(in the rows, 128 means zero)
T: rows in 4 groups, each row roughly a mix of its group's directions:
T (176 x 12):
[[ 94 117 120 102 121 161  62 138 139 175 119 149]
 [134  98 179 124 161 101  85 143  82 133 136 152]
 [166 176  85 129 181 117 132 124 155 144 110 106]
 [107  91 124  99 166 155 146 106 129  87 147 179]
 [ 77 135  95  94 115 167  83 117 109 157 111 139]
 [151 114  63  79 135  98 139 143 134 118 163 114]
 [184 135 105 101 181 114 118 106 168 121 106 113]
 [116 126  90 120  99 180 112  98 136 189 118 134]
 [171 151 154 134 113 124  86 144  90 166 100 162]
 [ 76 136 157 187 154 164 122 132 106 127 101 120]
 [158 190  86 150 164 134 147 130 141 155 126 102]
 [138 141 101 115 148 107 181 126 168  70 142 109]
 [136 148 127 173 134  92 189 139 128  93 137  90]
 [125 163  86 143  92 160 175 115 166 113 114 106]
 [ 77 170  72 112 143 139  99 106  98 124 126 128]
 [ 85  59 148 122 110 137 119 138  95  93 145 136]
 [155 139  93 100 156  92 164  95  92  91 150 133]
 [159 177  65 132 160 128 147 134 146 145 144 102]
 [100 166  86 169 183 146 134 144 127 143 113 103]
 [103 122 117  77 106 169  86 107 100 159 126 158]
 [176 124 156 120 126 114 197 100 116 103 148 142]
 [162 110 191 171 133 138 103 134 163 157 123 142]
 [143 181 119 153  97 125 143 150 187 143  96 117]
 [131 160 180 162 100 135 150 157 159  97  94 112]
 [131 177 119 146  85 129 115 136 170 181  98 135]
 [169  97 190 153 125 144 111 133 170 145 113 148]
 [134 146  93 123 154  70 144 137 129  78 166 110]
 [159 104 132  70 117 128 142  83  98 131 156 164]
 [121  67 173 108  81 127 120 120 110 100 147 145]
 [162 167 142 163  88  79 114 114 133 152  94 121]
 [155 178 135 122 147 136  90 160  75 157 107 130]
 [129 105 167 139 120 155  66 141 159 170 117 149]
 [131 147 117 158 132  83 187 146 127  91 148  93]
 [ 88 159 101 123 105 129 194 111 123  90 128 109]
 [117 147 111 137 101  95 150 122 169 112 146  58]
 [155 176  63 109 154 114 150 137 136 141 155 109]
 [110 151 121 112 101 142 195  81  98 105 132 129]
 [185 121 170 111 137 130 152  87 132 119 147 175]
 [121 179 114 131 155 166  93 175 111  94 121 148]
 [153 106 139 155 123  94 179 165 150  91 121  91]
 [134 115 126 113 167  99 169 129 145  64 156 102]
 [174 110 146  83 128 139 157  79 105 121 137 167]
 [139 129 104 113 167  69 154 134 137  81 161 110]
 [145 148  91 121 140 119 176 132 192 102 130  98]
 [134 182  79 157 174 121 137 145 132 160 106 123]
 [167 132 151  94 136 145 148  69 112 120 139 177]
 [171 139 119 123 159  86 169  94 114  90 158 140]
 [ 79  76 100 140 141 146 132 154  87  98 150 132]
 [ 78  89 161 148  85 150 132 141  88 117 145 145]
 [138 177 127 158  87 118  96 162 133 147 117  79]
 [117 131 128 111 124 107  71 111 120 199 140 151]
 [173 172 133 143 106  66 125 111 119 143  95 120]
 [168 192 135 140 121  67 120 131 122 133 109 114]
 [ 82 144 110 170 128 117  93 176 156 127 120  91]
 [103 186 119 182 152 153 137 134 135 162 104 112]
 [109 125 161 141 105 113  77 146  63 139 129 154]
 [178 139  85  72 152  98 137 119 151 122 144 108]
 [129 136 103 137 135 112 186 130 134  60 145  97]
 [116  73 136 105 159 137 162  88 129 112 136 177]
 [141 145 108 126 148 106 173 138 171  72 142  91]
 [118 151  92 132  90 168 169 110 176 138 114 101]
 [ 91 146 118 133 161 129 168 103 161  64 127 130]
 [ 80 129 180 180 108 165 124 129 101 130 121 135]
 [ 91  77 131 113 158 191 133 124 118 125 139 159]
 [118  55 165 110 152 159 133 121  89 136 126 127]
 [112 154 121 120 158 173 111 160 123  72 129 171]
 [ 88  77 120 108 157 148 157  98 150 101 162 144]
 [138 178  75 152 178 139 146 135 141 151 119 103]
 [ 91 131 127 176 114 122 118 186 145 147 118  80]
 [120 115 100 123 108 104 193 160 110 105 122  80]
 [132 138 103 110 144 105 175 131 179  79 145  96]
 [ 82  92 110 120 133 143 164 107 168  98 160  96]
 [162 106 144 129  75 126  89 149 113 186 134 123]
 [133 125  51 117 151 119 147 153 112 116 172 115]
 [ 73 160  64 108 126 126 134 128  95 116 130 107]
 [ 70 142  75 114 126 132  85 146 107 154 125 107]
 [113 145 133 146  77 148  95 131  99 178 100 163]
 [120 103 144 133 132 155  80 113  57 143 135 155]
 [ 92  92  75 130 146 131 139 161  84 107 159 133]
 [109 163 123 151  71 146  91 126 110 174 110 150]
 [ 86  60 126 124 106 131 117 148 104  90 157 131]
 [ 89 163 126 172 104 138 178 131 127 102 110  91]
 [ 93 154 133 187 114 122 149 166 156 112 120  86]
 [123 144  81 131 129 107 178 119 128  73 158  99]
 [120 132  87 146 122 138 170 114  90  67 150 107]
 [165 104 150 129  81 117 106 115 106 193 115 122]
 [129  84 185 128 161 121 109 134  72 117 134 146]
 [107  67 120 108 151 130 168  78 139 115 143 149]
 [165 166 133 151 108  89 118 145 109 173  93  98]
 [ 82 101 183 152  89 151 126 128  92 119 135 149]
 [ 82 129  77  80 103 137 147 129  86 140 134 112]
 [ 93 124  98 149 132 103  87 187 140 144 129  88]
 [167 132 154 127  99 148  84 149  95 149 105 177]
 [130 169  80 129  92 135 132 131 185 166 112 120]
 [174 190 112 130 132 125 134 114 173 167 112 123]
 [140  74 151  70  98 108 121 117 122  96 154 143]
 [161 124 125  78 139 128 139  72 102 113 150 171]
 [130  66 120  77 113 102 130 136  99  99 153 149]
 [ 75 134  81 130 123 101 119 178 132 127 136  86]
 [114  77 147 126 121 101 168  74 161 142 147 117]
 [114 165 111 123 170 166 114 154 113  77 118 165]
 [ 83 125 115 139 121 136 156 132 178  97 155  74]
 [ 98 114 122 126  91 147 122 148 176  91 178  98]
 [125  64 137 128  87 111 136 110 155 166 161 107]
 [ 64 135  85 120 105 139 101 168 121 137 113  97]
 [128 153 187 168 113 144 112 110 154 153  81 128]
 [140 160 125 130 118 124 166 145 203 105 111 100]
 [132 116  97 100 151  92  88 117 108 185 150 156]
 [157 120 150 159  90  96 122  91 123 179  91 140]
 [ 87 133 172 189 125 162 117 130 114 138  95 148]
 [ 75 158  64 108 126 123 127 133  91 119 131 106]
 [164 122 135 114 121 128  91 147  76 193 124 125]
 [113 148  65 148 177 134 150 153  96 127 149 111]
 [158 164 133 158 174 151 108 104 176 126  99 108]
 [113 152  57 136 178 123 138 157 112 125 147 108]
 [119  69 139  88  93 111 121 132 104  94 163 149]
 [102 133 124 110 203 147 161 115 113  95 121 154]
 [100  64 122 130 129 184 110 128 127 139 142 168]
 [121 100 154 124 123  93 177  65 151 142 130 107]
 [155  79 155  78  87 105 111 113 146 105 143 139]
 [125  74 149 127  96 105 139  98 151 175 156 100]
 [135  81 158  88  76 119 121 121 121  97 165 144]
 [182 159 161 110 112 105 120  99 170 152  97 124]
 [172 102 120  71  90 107 139 118 131 112 170 143]
 [130 122 167 133 122 157  87 113 123 196 104 155]
 [126 134 129 141  58 128 121 147 166 122 145  73]
 [117 115 151 140 100 156  85 127  89 187 108 152]
 [133 136 104 115 145 109 171 131 170  72 150  88]
 [151 152 133 130 158  86 155  82  96 156  85 125]
 [171  85 155 111 136 117  66 131 139 152 143 154]
 [153 191 121 145 131  92 135 144 178  92 123 129]
 [129 183 120 132 162 157 110 157 103  90 100 162]
 [101 116 131 100 202 155 141 102  99 124 134 155]
 [137 110 162 125 170  77 102 142  81 110 146 152]
 [ 80 133  80  85  99 140 147 129  82 136 129 108]
 [106 129 123  81 122 171  97  97 120 170 126 172]
 [122 154  79 130  90 164 165 108 174 137 116 110]
 [113 141 111 136  71 174 109 131 134 180  95 138]
 [156 198 121 148 135 139 136 112 168 168 109 116]
 [169 138 146 133  92 144  83 162 103 142 106 174]
 [131 118 206 130  80 132 113 108 120 125 119 160]
 [ 79 133  99 150 110 109 105 181 131 121 127  78]
 [125 121 147 133 108 163  77 125 108 189 105 159]
 [106 114 113  73 112 163  88 105 102 162 125 158]
 [106 153  75 104 129 103 166 117  85  95 148 109]
 [103 137  95 107 156 158 128 174 136  73 162 121]
 [150 196  89 156 168 133 134 131 149 150 123 110]
 [156 132 144  94 119 150 164  67 105 108 134 167]
 [169 124  79  71 122 104 140 126 150 119 168 118]
 [118 142 139 150  88 156  87 121  95 183 107 155]
 [169 168  94 111 187 116 135 117 154 142 107 106]
 [143 114 144 130 166  74 171 161 132  87 135 106]
 [105  91 113 138 105 119 147 116 189  81 158 139]
 [102  76 146 119 120 174 156  90 105 164 125 114]
 [119 163 100 125  87 153  94 108 158 183 116 145]
 [175 171 146 121 128 114 119 102 178 159  91 125]
 [ 93 148 102 120 181 144 154 144 142  68 137 128]
 [189 129 146 151 156  94 173 104 117 100 142 127]
 [139 131 135  89 106 144 169  65  99 111 142 158]
 [174 159  75 106 157 103 142 128 158 143 132  96]
 [113 130 111 128 106  95 154 130 173 105 161  65]
 [153 115  54  88 138 108 147 142 133 121 162 116]
 [ 85 143  88 176 170 154 142 153  98 137 124 125]
 [170 137 152 138 102 131  87 148  95 169  98 165]
 [ 99 165  96  96 146 140  93  91  99 151 150 161]
 [119 117 158 143 120 132  78 128  62 156 125 162]
 [160 137 123 160 150  77 172 137 127  83 145 100]
 [ 96 128  93 121 185 107 172 111 136 116 139  87]
 [136 159 150 140 135  66 113 167 123  76 141 126]
 [150 150 120 158  70  83 118 145 155 140 126  87]
 [146 194 123 127 156 141 111 152  85 115  88 141]
 [137 115 138 118 171  67 146 146 122  79 157 113]
 [116  86 144 109 146 118  96 109  71 165 142 162]
 [182 110 188 135 131 140 134  89 141 133 132 167]
 [116 114 163 136 119 134  71 138  63 133 128 159]
 [ 93 164 101 184 167 147 141 152 109 150 110 115]]

one row of each group, then the others: which group is each in?
[162 129 177 168 151 132  76 114 159 131 126 155] => <51>
[ 67 105 155 158  85 154 125 144  99 120 150 144] => <36>
[116 115 161 144 113 137  78 137  58 144 126 153] => <68>
[156 126 148 156  70  96 109 111 134 180 111 111] => <132>

[115 151 103 120  90 164  85 101 142 180 119 153] => <68>
[142  66 142  79 103 106 120 124 112  93 153 146] => <36>
[151 130 141 170 127  84 174 150 137  86 143  93] => <51>
[ 97 133  61 154 155 138 150 162 101 132 149 107] => <36>
[ 85 138 160 193 146 151 120 137 112 140  87 119] => <36>
[121 126 127 136  72 135 110 172 170 115 163  89] => <132>
[138  86 142 120 129 170 102 128  96 151 117 192] => <132>
[ 74 133 101 157 114 118 106 179 142 134 117  81] => <51>
[181  94 185 141 135 138 125 130 165 151 120 155] => <51>
[158 124 149 120 163 119 124 114  82 157  97 187] => <132>
[100 155  75 166 178 151 145 151 109 136 131 112] => <36>
[142 193 118 133 155 146 108 162  87 121  90 129] => <132>
[115 144 167 194 116 135 162 138 171 127 113 107] => <51>
[119  75 107 106 136 171 166  96 131 170 126 112] => <68>
